In the rows, 128 means zero.
Each path below is one point turned by a fixed rotation once a step. After each direction that follows a path, write how fast that rotation turns it, in degrees a step (0 if it stays still).
Each turn is a multiple of 5 degrees from 10 to 175, or 0.
Each row of a path follows its step; steps can be skipped.
path 1
step 3: [138 124 123 118 122 145 131 128 123 127 121 123 121 128 131 134 130 130
 116 121 128 124 130 119 142 117 115 131 122 129 140 135 119 131 135 141
 122 127 121 151 128 122 126 132 139 141 136]
step 8: [124 148 122 127 136 124 131 118 129 120 122 122 110 131 127 146 120 123
 117 144 129 126 144 132 136 121 130 130 132 120 124 128 139 138 132 137
 131 138 121 136 132 117 126 123 125 119 124]
step 12: [116 130 136 124 115 129 130 136 134 135 128 128 128 134 129 122 126 119
 130 108 134 128 149 121 124 137 120 127 136 114 131 126 133 117 130 143
 114 121 121 132 141 121 125 128 139 134 138]
step 15: [131 129 139 109 117 119 119 133 120 124 120 133 124 142 126 139 141 114
 118 126 126 129 134 119 120 122 125 143 115 120 127 130 122 125 129 137
 119 119 120 123 114 123 125 136 137 125 130]
step 21: [132 138 119 143 131 135 136 124 128 129 127 136 119 132 124 138 113 126
 110 130 138 127 140 122 126 132 126 134 126 121 139 132 126 122 139 135
 123 131 104 127 131 127 121 141 134 134 114]
step 25: [124 140 140 128 126 120 129 140 116 125 136 109 123 136 123 113 133 121
 120 120 139 123 141 126 127 129 129 123 145 132 136 134 137 132 138 142
 120 127 140 125 123 119 126 116 135 124 130]
step 27: [132 143 129 122 121 118 124 126 126 118 143 119 128 147 126 136 117 116
 119 140 132 127 126 129 120 123 118 127 129 105 137 129 128 146 134 141
 131 127 132 133 125 124 135 124 127 122 127]
[131 130 127 132 132 127 128 127 124 127 133 131 123 131 129 126 128 125
 130 125 128 127 128 128 129 126 127 126 126 129 125 126 131 130 126 131
 124 134 129 130 129 130 130 126 128 130 129]  20
[132 131 128 128 125 134 126 127 126 130 129 128 128 131 131 131 128 127
 128 126 127 126 129 124 125 129 127 128 131 128 131 130 126 129 126 125
 127 129 132 124 130 128 132 131 133 129 126]  120
[130 127 130 126 128 129 128 124 125 125 128 128 126 127 129 128 130 126
 132 134 127 133 131 134 125 128 127 130 128 127 128 129 127 129 132 129
 130 131 132 127 132 130 127 130 127 125 126]  35
[126 125 125 128 128 127 123 128 125 130 128 128 126 126 126 132 130 129
 126 129 130 127 133 128 132 128 124 129 128 127 122 123 125 129 125 128
 129 127 130 126 129 132 126 125 129 129 126]  160
[129 131 129 126 125 127 131 129 127 128 128 130 126 128 129 125 130 131
 128 132 126 129 134 127 127 124 131 127 125 132 126 129 130 124 128 126
 123 124 129 127 124 132 127 130 131 132 128]  40
[129 125 125 130 130 132 133 126 128 128 125 128 127 126 127 130 132 127
 127 129 127 128 123 129 130 121 130 130 131 130 130 127 128 129 124 131
 128 129 125 125 128 130 125 130 131 128 125]  25
path 2
step 6: [126 126 116 119 135 120 134 128 134 131 121 114 118 123 124 127 123 126
 106 142 134 122 138 127 115 126 119 134 120 127 142 109 137 127 133 138
 132 151 132 129 116 125 131 131 130 139 130]
step 7: [117 124 130 131 140 133 139 114 132 117 112 146 139 135 123 134 122 143
 121 116 133 135 140 133 119 124 121 135 118 118 135 127 137 134 131 137
 136 138 123 118 135 122 117 137 130 125 128]
step 15: [127 119 131 127 148 126 119 144 126 119 122 120 141 111 120 139 140 132
 124 134 132 124 130 138 141 126 137 118 132 116 138 135 136 142 130 121
 123 133 129 129 128 111 122 131 138 132 131]
step 21: [131 120 138 147 131 123 127 123 129 138 125 122 130 118 121 125 110 127
 119 125 134 129 125 129 127 127 109 113 125 140 150 120 135 135 135 116
 139 132 129 122 121 119 136 138 122 136 121]
step 22: [109 130 125 122 138 117 130 138 146 128 114 120 120 116 119 136 133 140
 112 123 118 112 145 133 125 131 130 129 124 124 137 123 137 133 138 130
 132 128 124 119 131 111 131 128 129 134 128]
step 25: [115 122 133 132 142 122 133 129 122 125 130 146 130 124 118 132 130 124
 121 129 126 129 121 138 127 133 141 129 113 118 143 125 141 127 135 121
 128 144 113 127 121 110 121 138 121 119 140]
step 32: [123 122 127 133 146 128 121 126 121 129 121 120 122 121 119 128 124 121
 118 133 127 125 124 122 123 139 128 129 115 124 147 115 132 134 141 135
 144 119 129 119 121 113 115 132 135 135 147]
[127 128 136 135 126 128 130 129 126 125 126 129 129 129 128 130 126 130
 131 126 133 128 129 129 127 127 127 128 129 128 130 125 125 128 125 128
 126 127 128 133 131 131 129 130 129 132 126]  110
[134 127 127 128 130 128 130 130 125 126 129 126 130 130 126 130 124 133
 128 128 124 129 124 130 126 126 126 127 128 128 129 127 129 129 124 125
 125 127 127 129 123 127 129 125 130 125 122]  140
[130 128 126 132 130 123 126 128 127 126 127 127 129 130 129 125 128 122
 126 127 125 130 127 135 129 125 127 128 130 126 126 127 130 126 126 124
 129 126 128 129 132 126 127 129 129 129 133]  65
[134 129 128 131 127 132 125 131 127 127 125 126 130 128 128 125 124 125
 128 134 126 125 130 126 130 128 126 129 131 124 131 131 127 129 130 132
 130 131 124 131 128 127 128 128 125 129 127]  120
path 3
step 2: [120 121 126 129 138 116 146 142 128 116 125 110 136 135 123 126 127 128
 115 125 129 127 125 129 136 130 139 120 135 129 141 137 120 117 130 141
 150 115 138 120 141 128 128 125 121 128 131]
step 3: [125 126 129 140 118 129 127 136 111 132 136 116 136 140 133 134 146 115
 119 120 130 129 115 118 107 134 134 123 122 123 129 123 119 120 129 123
 147 139 139 128 132 120 142 125 130 134 127]
step 5: [128 122 124 135 118 115 141 142 119 114 127 104 136 130 138 144 130 131
 112 124 130 116 127 119 143 137 140 122 136 131 128 127 121 125 123 123
 123 114 123 119 120 130 126 121 126 127 134]
step 8: [114 113 133 140 115 126 131 140 128 114 122 117 144 132 151 126 120 124
 118 119 133 121 121 124 130 144 131 120 125 121 116 128 121 142 128 132
 131 131 132 122 121 123 138 136 139 134 131]
step 10: [128 133 127 133 126 133 143 142 116 136 117 115 140 143 124 139 137 127
 125 140 132 121 121 131 132 131 122 107 149 122 141 125 115 127 133 129
 129 129 137 120 128 124 135 138 126 128 118]
step 20: [133 129 125 123 128 108 137 147 128 112 133 111 123 142 124 130 130 133
 119 127 133 133 121 129 125 130 134 118 132 124 134 132 105 114 120 135
 138 123 122 148 125 127 133 120 132 132 132]
step 29: [114 121 132 126 120 124 131 132 120 126 130 130 138 138 149 129 122 132
 137 130 127 117 135 101 124 129 140 122 128 136 130 123 125 130 118 128
 146 133 117 134 129 122 149 139 133 130 133]
[129 126 129 128 125 130 129 129 129 126 131 126 124 122 127 131 124 132
 128 130 122 128 131 125 130 129 126 129 126 128 122 131 126 129 126 127
 125 129 127 128 130 126 130 131 128 130 126]  45
[125 129 132 125 128 133 126 130 127 128 128 125 130 126 128 130 123 128
 129 131 129 127 126 132 131 125 130 127 133 128 125 128 128 132 127 129
 130 125 133 126 128 130 125 124 126 127 127]  125
[121 128 130 126 128 130 126 122 128 125 132 132 124 131 130 126 131 129
 128 132 128 130 124 125 128 127 126 126 125 130 128 128 128 130 124 127
 127 126 128 128 131 126 128 127 127 127 129]  140
[127 127 126 126 126 127 129 126 129 128 129 127 128 125 122 128 127 131
 126 126 131 127 126 131 130 131 128 129 126 130 135 130 126 128 129 127
 126 125 131 131 127 124 130 125 125 132 128]  100
[126 125 130 129 129 128 127 128 133 132 126 126 125 127 130 127 124 126
 128 124 125 130 124 123 130 130 127 126 130 128 129 123 131 129 130 131
 124 128 128 131 127 126 127 126 127 124 127]  45
[129 131 127 130 132 133 133 126 127 128 125 126 126 127 130 129 133 127
 131 130 130 128 130 127 133 131 128 127 129 133 125 126 131 126 128 125
 127 126 127 132 125 128 128 126 127 131 128]  65
